rotation steps, each row followed by its count of steps:
The counts run from 0 to 234.
[172 119 167 155 130 143 129 143  90 105 113 104 158 120 122 149 112 121
 149 110  82 117 127 206 104 164 115 139  80 141 134 116  95 138 128 129
  91 128 152 111 133 130  85 147 147 142 132 191  97 157 132 146  88 134
 112 144  95 102 150 153  87 179 107  96 118 131 123] -> 171
[170 142 163 159 136 138 134 143 103 113 115 107 169  95 116 162 122 113
 149 110 101 134 109 190 107 155 125 150  75 126 135 111  95 118 142 143
 103 150 143 110 129 148  94 158 159 142 129 181  94 154 137 138  79 119
  97 139  89  96 165 151  94 164 110  81 112 144 128] -> 161
[163 132 162 153 138 157 127 143  88 125  87 111 178  92 125 155 129 125
 154 135 108 148 115 178 101 142 128 139  66 139 131 121 104 143 140 153
 100 143 131 114 128 150  95 154 157 140 125 181 102 160 130 149  81 138
 115 149  94  99 148 158  78 168 107 100  95 153 127] -> 152
[151 132 160 162 118 135 131 149  89 124 111 112 176 113 128 168 108 140
 148 114  95 152 114 190 121 141 112 153  63 163 133 124 109 127 154 139
 105 140 124 117 132 152 102 150 158 144 131 184  93 152 135 151  78 152
 119 153 104 114 131 170  92 161 114  84 102 151 130] -> 142
[153 136 159 152 116 135 127 144  94 109 107 106 163 116 114 159 103 128
 149 108  97 146 124 199 114 148 114 155  66 145 137 117  91 116 144 131
 113 147 140 113 133 146  99 144 154 152 148 189  92 165 124 159  86 152
 116 146  92 109 148 160  98 164 103  95  93 144 132] -> 38
[155 126 165 156 130 151 122 148  83 120  95 113 168 108 120 159 121 137
 153 123  98 136 126 188 108 143 119 153  62 140 132 118 100 138 136 141
 108 138 142 119 131 143  89 144 150 137 129 187 102 175 129 170  88 153
 116 152  94 113 143 155  77 164 109 106  93 140 137] -> 148
[145 142 165 160 124 140 140 144  79 120 107 116 182 101 123 172 106 158
 151 111 122 142 114 180 115 146 117 164  63 130 147 123 109 117 148 141
 110 158 122 117 130 148 108 160 163 154 125 160  88 168 148 150  65 143
 110 126 101 117 139 161  94 154 137  80 110 138 131] -> 134
[184 115 177 149 144 157 141 138  90 121  92 103 164 107 133 157 112 128
 152 128 102 124 124 192 106 159 108 117  75 136 140 130 103 159 131 136
  89 132 147 113 132 127  99 149 145 149 134 171  99 162 131 132  77 134
 117 124 107 105 148 157  74 177 125  97 116 143 114] -> 177
[129 106 177 163 123 146 127 143  85 135 100 135 166 125 130 158 112 155
 150 122 105 135 126 199  97 155 115 147  80 135 135 129 106 138 136 127
 103 141 138 108 141 148 108 157 139 158 122 184 104 182 136 159  69 174
 123 140 100 114 145 156  88 145 112 105  97 128 145] -> 225
[133 129 171 151 122 148 126 143  72 115  92 120 180 106 123 143 118 160
 166 126 120 139 119 181  93 155 140 151  77 125 143 121 104 128 134 133
  99 153 121 109 130 156 102 156 151 163 121 174  97 179 144 149  73 151
 109 138  95 100 143 156  93 154 116 105  94 134 132] -> 127
[149 102 182 162 131 139 140 134  94 121 122 125 154 135 127 159 106 141
 145 102  93 115 124 215 103 175 101 129  92 131 140 123 101 136 135 120
  96 131 152 103 139 132 109 162 136 161 125 178  96 166 143 134  67 152
 116 133 101 105 151 151  95 155 115  83 124 119 125] -> 91
[170 125 169 166 126 136 139 150 114 112 118 105 166 115 128 165 112 120
 142 121  85 134 110 203 115 156 111 143  83 164 128 127 102 130 145 131
  91 138 138 108 135 132  90 147 152 149 125 188  94 146 132 133  92 136
 112 140  97 105 152 165  87 174 121  77 121 146 118] -> 63
[166 107 181 162 137 149 134 143 103 118 102 113 156 117 127 159 117 125
 147 131  88 117 126 200 100 161 109 137  79 142 128 123  98 148 126 133
  91 135 156 109 139 125  87 144 142 147 123 188 104 172 129 150  92 148
 114 132  97 112 157 150  72 169 121 103 114 132 132] -> 70
[145 101 181 158 122 143 134 138  88 118 107 122 167 130 137 143 112 143
 159 118  97 123 119 203  92 177 121 122  99 137 137 130 103 146 131 115
  78 127 137  98 140 142 102 159 137 164 119 187  99 162 136 130  72 150
 118 142 105  97 145 157  97 157 102  98 118 128 125] -> 95
[153 101 185 151 132 152 143 135  80 129  92 123 171 120 142 155 108 156
 161 124 114 128 121 193  97 171 118 114  90 128 144 137 111 155 131 124
  86 133 132 101 139 140 115 160 143 163 119 167  98 168 139 127  58 151
 123 125 114 104 138 159  87 155 122 101 119 133 121] -> 99
[179 126 183 153 129 146 140 139 117 109  97 109 166 105 128 156 114 112
 159 127 114 120 113 183 102 174 122 128  89 122 138 129  97 141 134 123
  85 153 151  99 137 139  99 152 152 158 135 179  92 170 128 133  84 126
 105 112 102 101 169 151  87 164 117  93 117 144 131] -> 183
[156 128 164 155 129 152 123 147  84 120  92 114 169 105 121 153 124 130
 155 128  98 142 124 186 102 145 124 152  68 138 132 115  99 138 134 143
 105 140 139 116 132 147  87 144 154 140 128 190 102 171 127 168  89 149
 116 152  92 108 146 158  77 165 110 110  90 142 137] -> 149
[144 118 182 160 132 151 141 138  90 138  94 136 175 109 132 171 116 143
 155 117 128 131 111 178 104 161 116 135  79 112 146 130 115 140 143 135
 100 152 141 106 135 153 118 171 147 155 120 164  93 181 147 146  52 152
 116 121 108 110 154 154  89 135 123  88 108 134 145] -> 1
[133 119 178 156 110 133 132 138  94 120 113 126 159 130 122 163  99 145
 151 100 113 137 120 202 110 164 108 142  79 133 146 126 102 119 145 118
 108 151 137 102 137 151 120 158 147 168 136 179  90 178 137 150  64 167
 118 129 105 111 149 156 104 137 112  85 102 129 140] -> 114
[169 139 165 155 148 149 134 141  96 117 102 114 165  90 111 164 121 121
 147 115 111 129 116 184 107 153 119 156  65 116 138 109  97 124 140 153
 110 154 147 118 127 140  98 158 159 139 129 172  97 169 140 147  76 128
 103 129  89 105 164 145  81 162 121  88 108 139 133] -> 158
[156 126 164 148 143 156 127 137  83 116  94 103 162 102 112 148 112 141
 148 129 102 139 132 194 108 142 117 144  59 136 137 118  93 136 135 148
 113 144 140 118 123 129  96 147 144 152 138 171  99 177 131 147  86 151
 117 137  90 106 149 154  72 174 122 102  92 138 116] -> 46
[155 112 182 157 123 136 138 136 116 111 117 113 147 127 118 157 103 120
 142 110  99 124 120 209 113 171 105 132  89 135 139 127  94 128 139 118
 102 148 157  98 139 131 107 156 138 166 139 181  88 173 133 130  79 151
 114 123  98 104 168 152  91 154 114  78 117 129 128] -> 192
[171 111 185 158 150 157 142 137 109 132  92 119 167 102 132 165 124 123
 146 141 110 130 111 187  98 159 115 116  84 132 132 133 106 155 136 142
  88 144 144 104 134 133 105 159 144 154 117 175 102 166 134 125  72 138
 111 123 103 100 164 154  73 161 123  88 116 144 121] -> 76
[139 127 176 164 120 139 137 140  94 130 104 135 170 113 125 164 115 138
 157 106 124 130 110 181 101 167 126 148  84 111 145 122 109 126 144 127
  99 157 140 104 136 161 115 170 150 157 125 173  90 178 147 149  57 147
 109 129 101 103 162 150 105 133 112  88 109 134 149] -> 4
[133 111 175 170 110 134 141 146 104 130 112 128 174 128 140 168 106 146
 152 116 107 143 108 196 110 156 114 139  90 158 135 141 112 131 152 118
  91 143 127 101 139 153 113 161 144 164 124 184  94 159 137 136  67 167
 121 139 107 110 141 170 101 145 113  81 110 141 137] -> 219
[127 112 171 151 126 152 129 137  70 126  96 123 169 119 126 151 106 161
 152 121 112 148 128 195 106 149 118 133  72 139 145 126 107 136 142 137
 112 141 125 110 128 143 116 159 139 165 128 167  96 176 143 141  62 171
 128 144 101 104 128 163  87 150 115  98  91 134 122] -> 122
[172 127 166 158 141 141 138 138  94 116 121 102 158 117 118 169 108 128
 135 101  87 126 121 204 120 157 103 142  68 142 138 113  99 128 143 143
 107 130 152 116 127 128  97 155 152 141 134 173  92 151 138 137  74 132
 114 139  96 106 150 154  85 174 119  77 120 136 115] -> 167
[160 114 180 164 131 136 146 137 112 125 118 122 163 116 130 165 112 121
 143 112 102 131 103 205 107 171 110 122  96 138 137 129 104 131 147 128
  94 141 141  96 137 142 116 170 144 159 119 177  92 150 142 113  66 137
 109 131 102  93 160 156  99 150 112  67 125 136 122] -> 86
[133 107 177 169 116 139 138 145  95 138 110 132 170 128 138 169 105 151
 146 118 104 144 114 198 112 150 104 136  81 157 133 137 113 139 149 125
  99 141 130 107 141 148 116 159 141 163 125 177  97 165 138 142  62 174
 130 138 107 115 138 167  93 145 116  87 107 138 133] -> 221
[143 119 185 163 127 143 152 136  99 126 100 124 179 111 138 164 107 153
 150 125 126 130 109 186 104 159 122 135  88 131 143 141 113 137 146 124
  87 156 129 100 138 141 113 168 147 174 119 158  92 169 148 120  59 146
 114 112 111 108 151 160  91 149 137  79 122 136 125] -> 210
[134 116 172 160 127 149 130 141  83 134  88 136 178 108 134 150 123 148
 158 130 116 145 115 185  89 151 133 137  84 133 133 130 110 139 139 137
  94 145 123 105 136 162 110 164 145 158 114 183 102 171 137 143  66 159
 120 146  98  99 143 160  92 145 104 105  92 140 139] -> 229
[154 134 158 152 116 136 123 144  94 112 108 103 166 114 116 151 106 128
 148 114  95 146 125 197 115 147 118 149  68 154 136 120  94 121 143 131
 112 144 135 111 133 150  99 142 154 151 146 190  90 163 123 152  88 152
 116 152  94 104 147 163  94 166 101  95  91 147 128] -> 39
[137 120 162 152 116 141 126 140  66 119 103 120 174 120 129 142 110 151
 161 107 102 138 127 193  99 159 132 144  83 135 142 120 104 135 135 128
  96 127 127 110 136 157 100 162 146 153 130 185  98 162 139 149  68 151
 123 160  98  96 133 163 102 157  97 105  98 134 129] -> 17
[154 107 187 151 130 152 144 134  79 129  90 125 171 116 136 158 105 155
 159 121 122 121 125 190  98 172 116 124  86 117 147 135 109 152 129 124
  90 140 136 104 139 139 113 158 145 163 123 163 100 177 142 136  58 152
 119 112 113 112 144 154  87 149 128 100 118 129 129] -> 101
[167 113 184 162 149 152 144 137 111 132  98 124 161 101 126 167 121 123
 145 124 113 120 114 193  99 166 109 127  82 117 138 127 102 140 137 139
  97 151 153 106 135 130 108 162 145 155 119 166 101 176 139 131  70 137
 108 108 100 105 170 146  77 153 129  84 121 136 130] -> 79
